Named turns come first, each shown by rows before and after it. Which turns, in which order, take the first row of each pair that follows to the second? Write the first one first, as in the answered first pair.
turn bera:
-6  2  -48  13  13  -10  5  7  -37  -43  10  -1 -> -7  0  -50  8  2  -13  -2  18  -36  -39  9  -1
-25  61  27  14  -25  -11  20  -13  24  23  -3  -38 -> -24  58  24  9  -41  -16  8  3  23  31  -9  -33
-12  10  -68  13  30  -12  4  -18  -16  -22  14  -7 -> -18  9  -68  10  10  -15  2  -3  -12  -31  24  -13
7  -15  -29  43  6  -4  -20  3  2  -2  -50  -16 -> 3  -14  -29  46  15  0  -16  -10  4  -10  -42  -24
turn rego:
-2  14  -60  28  -9  -14  -5  27  -33  -52  2  9 -> -33  70  4  27  -28  -22  16  -11  8  16  9  -28
16  -15  -28  17  -11  -4  -8  23  6  -31  -57  17 -> -15  24  -18  7  -49  -32  -10  34  17  13  -24  -12
1  14  -5  25  -38  -13  -6  26  -9  -11  3  0 -> 4  21  30  32  -23  -2  8  -6  10  1  -15  -2
turn sopuf:
-12  32  -17  2  -3  -22  19  -43  -4  20  40  -15 -> -10  13  -21  -1  -2  -17  15  -43  -7  -1  55  -18
-17  -1  -47  -7  37  -12  18  -3  -29  -7  37  5 -> -12  3  -49  -1  43  -9  17  -3  -32  4  18  16
-1  9  -35  8  40  2  12  -17  -33  5  22  -42 -> 0  11  -38  11  42  5  12  -17  -37  9  17  -37

(two turns a pair)
-12  -13  4  -4  8  -18  26  15  30  -29  55  -30 -> -5  -12  54  -4  4  -5  25  3  56  1  10  -18 -> bera then rego
8  9  -13  8  -1  -7  5  2  -3  -17  13  -10 -> 5  21  -6  8  -1  -10  8  -2  2  -2  11  -15 -> sopuf then rego
-17  49  -13  10  -57  -24  -13  47  10  -36  -5  -48 -> 8  37  -14  7  -2  -21  -33  35  -12  36  -81  15 -> bera then bera
14  -18  0  7  22  7  26  -14  -12  -26  24  -9 -> 21  -23  -14  6  11  7  15  9  -20  -36  13  6 -> bera then sopuf
-26  -14  -8  -16  32  -3  -8  -4  -1  57  54  -7 -> -29  -12  -11  -16  20  -6  -7  4  3  51  64  -18 -> bera then bera
12  -12  26  0  36  22  22  -43  19  -37  8  0 -> -24  27  20  -11  -11  -16  12  -20  21  9  49  -30 -> rego then rego
13  -17  -45  -13  82  -13  -22  -41  -63  7  -25  36 -> -12  30  11  -14  67  -23  -5  -75  -27  65  -18  2 -> rego then rego
-21  85  -53  45  -9  -22  39  -29  -15  -26  4  -24 -> -14  73  -38  46  -31  -10  42  -21  -2  -63  3  -30 -> rego then bera
-3  32  27  11  -23  14  14  13  75  -50  5  -28 -> 15  -3  2  5  -31  15  -11  55  55  -64  -18  8 -> rego then bera
16  -30  -33  22  -11  17  -2  22  -21  -78  32  9 -> -25  53  -18  19  -53  -29  -4  26  -14  32  35  -11 -> sopuf then rego
-17  16  -41  7  42  -13  15  -29  -38  7  7  -6 -> -29  18  -41  0  -7  -25  8  5  -30  -16  35  -26 -> bera then bera
-12  14  10  -10  -13  -15  -14  -26  -8  10  -1  -9 -> -3  -4  -18  -13  -13  -19  -22  -6  -24  -11  3  1 -> rego then rego
-2  -3  -29  7  -15  20  4  3  -16  -34  -34  26 -> -5  21  -19  14  -5  20  13  -17  -13  -15  -45  22 -> sopuf then bera
10  -38  -5  -14  0  0  -10  7  -4  6  -11  30 -> 10  -20  0  -3  25  6  5  -23  -1  16  -20  24 -> sopuf then bera
28  -75  -26  -9  -2  1  -27  20  -24  -57  2  15 -> 39  -46  -28  13  47  13  -8  -22  -35  -32  -43  29 -> sopuf then bera
1  11  7  2  -15  1  9  -7  8  -14  4  -18 -> 2  4  -6  2  -18  -2  3  4  0  -23  9  -13 -> rego then rego
15  40  -9  6  8  12  22  -8  16  6  -45  -2 -> -2  50  -30  -1  -17  -10  12  16  9  15  -19  -9 -> rego then rego
-14  3  16  0  -13  15  25  21  6  28  -77  17 -> -20  15  17  15  16  29  56  -31  14  -8  -43  -13 -> bera then bera
-17  27  -74  3  31  -28  -4  -26  -22  41  29  -5 -> -17  35  -26  6  43  -11  16  -66  9  48  21  -22 -> rego then sopuf
-23  4  37  -25  -21  -22  -9  16  8  57  15  6 -> 6  -17  55  -10  18  12  2  -15  14  33  -30  27 -> rego then sopuf
-9  31  27  -4  -33  3  14  -17  36  -48  30  -26 -> -3  16  -6  -11  -37  -2  3  10  16  -70  38  -14 -> rego then rego
26  32  -50  42  -8  26  21  29  -32  -67  -64  28 -> -12  87  -38  26  -49  -20  8  45  -26  30  -46  12 -> rego then bera
3  10  -3  18  -42  -27  7  5  2  -42  33  -27 -> 13  -9  -12  9  -50  -33  -14  36  -9  -21  5  0 -> bera then sopuf
-4  35  -38  19  -23  -35  -11  18  -11  7  -17  13 -> -11  48  -23  17  -19  -36  -4  1  -3  24  -11  2 -> bera then sopuf
11  -6  26  -3  0  43  -3  8  49  -40  -24  17 -> -18  28  35  -11  -32  17  -5  20  59  0  7  -9 -> rego then rego
-1  -25  -2  6  4  12  16  -4  29  -21  22  -29 -> 4  -32  -5  -6  -22  1  -13  35  26  4  -1  -6 -> bera then bera
-9  54  -79  28  19  -6  24  -11  -36  -4  -27  6 -> -4  57  -54  33  32  9  34  -37  -21  2  -42  4 -> rego then rego
26  17  -19  23  17  16  2  -13  -29  -48  22  9 -> 2  43  -15  9  -34  -16  -16  23  -21  1  37  -1 -> rego then bera
4  25  55  1  -35  13  6  -37  17  9  -25  12 -> 21  -31  13  -3  -25  26  -4  -10  -8  -62  -6  27 -> sopuf then rego
-23  7  27  -6  -60  0  -5  26  23  27  -25  2 -> 6  -26  3  2  -12  19  -11  18  -3  13  -61  42 -> bera then rego
-3  33  -33  16  -14  3  14  23  -23  -10  -18  19 -> 6  31  -11  22  4  18  24  -2  -10  -10  -39  23 -> rego then rego
-34  -33  -10  1  -56  4  -5  21  11  -32  58  -46 -> -4  -74  -39  -4  -31  12  -30  48  -19  -31  8  10 -> sopuf then bera
-17  -39  -30  -25  -4  -8  -14  -7  -21  -56  71  -18 -> -5  -54  -31  -40  -17  -21  -53  37  -37  1  15  33 -> bera then bera
-14  7  -55  11  12  -7  2  6  14  -21  12  -15 -> -10  8  -58  12  10  -8  -2  12  9  -18  2  -4 -> sopuf then bera
-23  14  -30  9  24  -10  -5  25  -24  -29  10  -20 -> -32  45  1  10  21  -13  3  4  -6  12  -1  -30 -> sopuf then rego
-7  17  -29  32  7  10  15  24  -26  -68  3  -37 -> -28  44  0  17  -44  -17  -1  50  -9  -11  1  -47 -> rego then bera
-1  33  -31  20  18  -8  -13  16  -12  8  -11  -5 -> -10  45  0  17  12  -7  -6  -4  8  17  2  -25 -> rego then sopuf
-19  0  -6  -16  4  -6  -9  2  -4  8  5  4 -> -10  -10  -5  -15  13  2  -8  -4  -10  -4  -4  10 -> rego then rego
-11  25  -5  5  -9  -12  15  -13  11  11  12  -18 -> 11  2  6  11  11  13  19  -25  16  -8  -19  1 -> bera then rego
18  30  -17  25  38  38  28  -42  -11  55  -72  14 -> 12  6  -99  27  20  27  26  -2  -45  -42  2  -5 -> bera then rego
0  49  -41  24  -11  -16  9  0  -31  20  -36  8 -> -12  63  -26  26  -16  -16  21  -18  -17  17  -9  -19 -> bera then sopuf
17  -19  -10  7  80  -5  24  -25  -24  16  3  2 -> 1  10  1  15  57  -9  42  -37  -10  -3  36  -35 -> sopuf then bera
2  -10  62  20  9  8  19  -43  31  11  -7  -27 -> -26  2  0  3  -43  -38  -11  25  0  17  45  -37 -> rego then rego
27  -37  -13  14  -12  9  8  14  -23  -45  -11  7 -> 25  6  0  24  -16  1  8  5  -22  11  -53  19 -> sopuf then sopuf
29  7  -17  17  -14  -9  -11  36  -30  -37  -66  7 -> 26  36  -3  25  8  -7  0  5  -22  -5  -81  4 -> sopuf then bera
-4  3  -3  5  42  10  13  -27  -17  12  -4  3 -> -15  19  3  6  19  7  24  -28  -6  -1  21  -21 -> sopuf then bera
9  9  -14  2  -51  -8  -15  56  9  -17  -10  4 -> 2  16  38  4  -48  7  6  15  46  -15  5  -26 -> rego then sopuf
-19  55  10  6  14  -17  29  -49  -19  -11  -22  -36 -> -6  18  -30  6  3  -13  17  -14  -41  -74  -11  -24 -> rego then bera
15  -14  -8  -6  38  -12  13  16  17  -38  8  1 -> 17  -3  -15  0  42  -10  19  12  15  -37  -5  3 -> sopuf then bera
2  -3  20  -13  -32  -26  -24  21  10  32  -18  4 -> 9  4  24  -1  31  -9  1  -37  6  36  -27  3 -> bera then bera
-40  2  5  -6  -2  -2  18  -27  -59  15  32  4 -> -32  -6  18  -3  13  11  23  -43  -52  9  23  6 -> sopuf then rego
-16  -37  -18  -26  -53  -20  7  31  -6  30  -9  37 -> -13  -26  -10  -21  -17  -19  14  1  -10  65  -24  47 -> bera then rego
20  36  -50  39  -12  9  11  39  -4  -18  -36  21 -> 22  50  -12  44  2  24  23  3  18  -4  -57  14 -> rego then rego
-21  11  5  7  3  -30  -15  -7  0  32  15  13 -> -23  6  8  3  5  -27  -10  -14  5  21  32  2 -> bera then sopuf
27  -26  32  3  5  21  5  -10  21  -19  -15  7 -> 22  -29  -9  -8  -12  -5  -22  37  -6  1  -8  25 -> rego then bera
6  -9  26  -22  12  10  25  -15  -4  10  -43  -29 -> 12  -35  -12  -25  4  7  13  18  -25  -23  -29  -20 -> sopuf then rego
-17  12  26  -1  -57  -9  -9  20  28  -4  35  -31 -> 5  2  23  -5  -17  -10  -30  18  7  62  -32  26 -> bera then bera
6  -72  -6  -25  29  6  -24  36  19  -5  14  9 -> 11  -35  -1  -11  36  0  -26  32  13  49  -41  30 -> sopuf then sopuf
-6  -14  6  -9  3  -10  19  17  -13  44  -9  8 -> -9  -7  7  0  23  -3  39  -17  -8  24  10  -10 -> bera then bera
1  38  -83  35  16  -7  0  1  -50  -46  26  -21 -> 5  42  -85  32  -4  -17  -13  27  -54  -32  6  -5 -> bera then sopuf
-1  8  65  5  2  16  6  -29  21  27  -8  6 -> -5  -7  63  1  -4  21  11  -27  26  -9  25  -13 -> bera then sopuf
3  31  -10  2  -4  2  18  15  4  -16  -27  25 -> -1  39  -11  4  -3  -2  16  13  1  -4  -26  24 -> rego then bera
-12  -10  -12  0  17  -10  2  -38  19  17  35  -14 -> -16  -13  -15  -10  -25  -20  -13  0  21  18  38  -15 -> bera then bera
